128 stands for zero in the data rows.
Here are some points, each followed by its number:
[104 116 214 190 142 205  88  73 130 250 127  54 112 134 177 144] 0
[ 32 162 226 167 143  75 121 110  82 157 128   0  95 154 141  63] 1
[ 80 165  98  60 121 166  95 134 135  64 182  95 109 141 188  62] 2
[ 53 128  94 114 127 119 157 114  93  23 255  63 150 147 165  81] 3
[164 106 145  99  84 134 123 120 114 189  85 107 136 119 107 175] 4
[177 154  91 115 122 154 113 152 169 148  61 181 126 123 152 150] 5
[138 162  29  82 142 128  76 138 147  96 180 117 194 134 213 124] 6
[ 95 111 208 110  97  83  79  82  78 205 191  14 156 143 150  79] 7
[131 124 145 235 154 123 135 135 149 141  62 175  93 111  96 109] 8
[134  93 132 123 101 180 150  77 130 218 159  11 172 151 133 218] 9
[185 107  93 117 123 171 189 141 174 110  84 207 109 114  78 178] 10
[119 141  73 160 168 135  96 135 147  89 151 155 155 133 184 110] 11
[ 95 118 157 139 124 182 102 122  88  73 138 147  79 117 165 131] 12
[124  95 178 255 187  98  91  80 104 234 169  88 195 132 161 151] 13
[165 131  42  79 110 159 186 122 173 153 136  83 156 141 143 175] 14
[160 128  59 154 130  85 147 138 136 112  90 153 130 111 129 123] 15
[172 143 173 146 183  66 101 130 159 234  95 134 180 139 118 153] 16
[130 132 156 128 138 141 189 117 138 143  95 100  99 115 109 165] 17
[ 65 153 170 219 196 142 170 116 101 141 127  27 108 133 142 175] 18
[136 101 121  69  59 111 208 127 105 112 116 107 111 116  45 158] 19
[108 132  87  14  94  91 133 143  91  16 185 137 149 137 115 117] 20
[145 131 177 102 128 128 143 125 140 165 132 127 131 143  93 161] 21
[ 88 114 124 114 140 129 202 124 102   0 229 157  98 119 108  83] 22
[159 144 116 106 117 153  96 142 145 161  92 145 139 130 165 143] 23
[151  86 141  59  56 249 155 110 132 110 125 165  74 115 107 183] 24
[145 113 120 194 154 201  65  69 161 255 125 103 165 113 205 122] 25
[ 25 126 205 185 112 189 109  99 111  92 194  89  46 122 125   0] 26
[138 123 139 150 112 124 148 110 125 156 133 117 134 110 120 115] 27
[206  94 110 104 102  84 138 146 127 134  98 238 155 102  89 176] 28
[137 142 101  85 159  47 239 159 124  47 140 129 148 131  82 199] 29
[106 179 140 177 184  83 132 149 159 149  80  99 108 130 119  72] 30
[ 81  80 212 206 160  97   0  81  64 182 209 123 162 144 223  80] 31
[143 136  95 115 137 114 206 133 147 130 134  79 147 129 106 185] 32
[112 104 117 166 137  72  92 126  80 116 194 117 187 140 141 124] 33
[141 138  73  59 116  68 100 121 114 147 202  50 220 146 166 134] 34
[ 80 179 168 129 172  95 115 162 115  76 122 123  96 138 133  97] 35
[105 185 122  93 132  77 123 150 139 120 133  90 121 142 105  48] 36
[150 165 164 171 170 199  79 115 222 250  24 141  89 133 142  87] 37
[103 126 154 176 120 125 105 103 113 190 175  60 159 133 131  96] 38
[106 130 149 137 132 154 151 133 148 104 131 125 107 139 105 109] 39
[129 133 120 208 170  95 124 125 134 154 133 149 144 109 166  94] 40
[123 135 172 164 157 165 147 113 128 154  86 136 107 120 119 168] 41
[100 156 140 105 113  91 126 141 111  80 133 123  96 119 117  49] 42
[136 124  94  65 127 107 179 138 120  29 221 186 142 123 126 119] 43
[139 117  78 132 157   5  41 176  83  26 176 255 187 109 161  89] 44
[ 85 166  47 140 137 110  21 108 129 115 247  80 204 140 247   0] 45
[ 78 124 127 181 105 191 130 119 129  69 139 173  60  90 116  12] 46
[165 146 112 107 113 160 106 137 151 164  85 148 130 130 158 142] 47
[174 105 113  41  53 169 140 144 130  67  91 239  70  99  68 109] 48
[ 84 146 155 155 160 134 188 123 124 108 163  78  99 128 102 112] 49
[ 88 115 103 156  91 116 122 111  82 115 167  74 141 123 148  92] 50
[120 142 108 106 142  47 126 126 114 121 174  87 172 133 127  98] 51
[128 100 168 124  78 192 161  95 122 197 114  40 118 128 100 200] 52
[142 156  51  66  82 117 168 161 142  55 104 159  94 108 112  68] 53
[ 86 160 141 156 170 190 105 123 159 104 135 134  88 124 169  75] 54
[ 93 147  72 132 166 137 171 122 114  47 240 100 161 135 176 119] 55
[167 113 111 110 113  61  77 136 100 166 126 129 193 140 147 175] 56
Which five points above are nearest to each new point? Their numbers follow each, smallest number first.
[121 134  66 177 177 136 104 132 149  90 161 162 166 134 190 123] >> 6 11 15 33 40
[134 127 134 235 156 118 117 139 148 135  62 188 100 105 107  98] >> 8 15 30 40 41
[120 136 128 132 135 148 173 146 157  79 115 156  99 134  93 125] >> 10 17 27 39 49
[ 48 139  95 105 139 122 167 108 102  34 255  32 154 155 166  86] >> 2 3 22 50 55
[123 128  82  80 136  97 189 142 116  11 226 182 139 116 131 109] >> 3 20 22 43 55
[120 145 120  98 117  97 159 148 127  71 165 135 118 131  90  81] >> 36 39 42 43 51
[171 111 111  28  48 159 153 150 133  62  94 225  67 102  60 105] >> 10 19 24 48 53
[161 102  80 142 135 126 100 122 114 145 164 156 192 122 175 186] >> 11 23 33 47 56
[218  77 164 109  93 105 116 148 153 143  57 255 111 106  37 149] >> 4 5 10 28 48
[ 97 117  97 142  91 114 122 116  85 115 163  85 145 124 145 102] >> 27 33 38 50 51
[ 64 131 178  74 112 145 200  98  96  97 207  18 109 135  98 119] >> 3 17 39 49 50
[121 167 150 186 180  88 135 147 162 172  64 111 109 127 109  97] >> 8 27 30 40 41
[125 154 175 104 144  98 142 134 139 156 141  93 140 146 102 137] >> 17 21 27 39 51
[112 115  98 175 133 135  56 127  98  99 114 160 132 123 185 111] >> 11 12 23 40 54
[133 144 140 190 144 205 158 133 178 180  41 128  83 119 110 163] >> 8 17 37 41 47
[ 91 135 150 177 174 123  92 100 122 170 204  63 175 143 177 103] >> 13 33 38 40 50
[133 122 138 150 115 122 141 107 123 169 135  96 141 113 131 119] >> 17 21 27 38 39
[136 149  36  84 131 135  75 135 139  95 173 121 186 130 210 127] >> 2 6 11 23 34
[216  76 152  85  80 105 126 150 147 132  68 255 115 108  39 150] >> 4 5 10 28 48
[100 108 109 134  85 132 121 107  91 122 171  88 142 123 145 106] >> 27 33 38 50 51
[127 163 139 175 168  83 121 153 159 147  68 142 106 118 112  77] >> 8 15 30 35 40
[141 120  98 222 188 132 136 119 145 116 143 189 130 102 162 100] >> 8 11 15 40 54
[149 107  97  39  60  98 145 147 104 105 133 110 149 141  97 174] >> 4 19 20 21 32
[162 127  53  82 107 157 175 116 165 155 143  88 161 143 142 174] >> 14 23 27 32 47
[115 115 140 161 115 130  99 102 109 175 186  90 167 134 137 105] >> 27 33 38 50 51
[ 66 167 106  85 140 152  92 128 121  70 213  80 130 144 200  55] >> 2 3 50 54 55
[ 86 176 165 136 169  84 103 161 111  80 118 139 101 135 134  87] >> 30 35 36 39 42
[149 123 180 255 180 122  35 107 171 255  38 168 126 113 159  80] >> 8 16 25 37 40
[ 87 122 201 188 155 126 125  94 130 163 171  84 110 133 120  64] >> 1 27 38 39 49
[148  90 128 128 102 180 160  88 135 215 137  33 165 149 124 239] >> 4 9 14 32 52
[183 146 164 155 190  76  95 125 172 255  81 137 182 131 129 149] >> 16 21 23 40 56
[ 29 123 215 201 121 185  96  95 109 101 198 105  53 120 123   0] >> 12 26 46 49 54
[125 135 126 199 167 120 138 124 142 149 138 146 128 109 162  95] >> 8 11 27 30 40
[109 129  80  41 105 120 143 138 104  19 187 142 144 136 127 119] >> 2 20 22 43 53
[156 120 180 102 112 125 151 132 137 167 113 141 126 136  77 178] >> 4 17 21 27 41
[ 62 149 177 213 191 141 167 113  96 140 129  26 109 135 142 174] >> 17 18 38 41 49
[228  65 155 107  84 122 120 149 150 150  54 255 122 106  36 188] >> 4 5 10 28 48
[132 139 115 208 177  90 122 127 136 151 134 158 145 109 172  90] >> 11 15 27 30 40
[153 132  95  87 149  47 231 161 122  48 135 161 148 128  83 211] >> 15 19 29 32 43
[111 146  96 164 182  96 185 126 139 112 167  75 172 140 127 165] >> 27 32 49 51 55
[136 140 181 114 137 120 149 126 140 168 128 113 132 140  92 155] >> 17 21 27 39 41
[ 87 185 158 152 186  86  98 160 120  93 119 133 109 133 148  78] >> 30 35 36 42 54
[137 113 114 232 186 134 130 111 144 132 146 186 132 105 164  98] >> 8 11 27 40 54
[157 170 126  53  84  88 177 165 163 140  55 110 112 122  48 115] >> 17 19 21 36 53
[151 127  33 173 165 199 155 120 172 105 120 171 134 107 180 149] >> 5 11 15 23 47
[126 120 138 153 145 142  93 113 129 200 141  82 166 150 160 163] >> 21 23 27 38 56
[134  96 128 128 108 180 165  87 131 204 151  22 167 151 131 228] >> 4 9 14 32 52
[136 116  84 121 151   0  48 180  79  27 167 247 185 111 144 103] >> 11 20 33 43 44
[124 128  96 120 129 127 207 151 126  77 119 101 123 132  91 195] >> 17 19 29 32 39
[ 89  73 220 198 144  85   0  87  59 175 212 150 160 138 207  67] >> 7 13 31 33 38
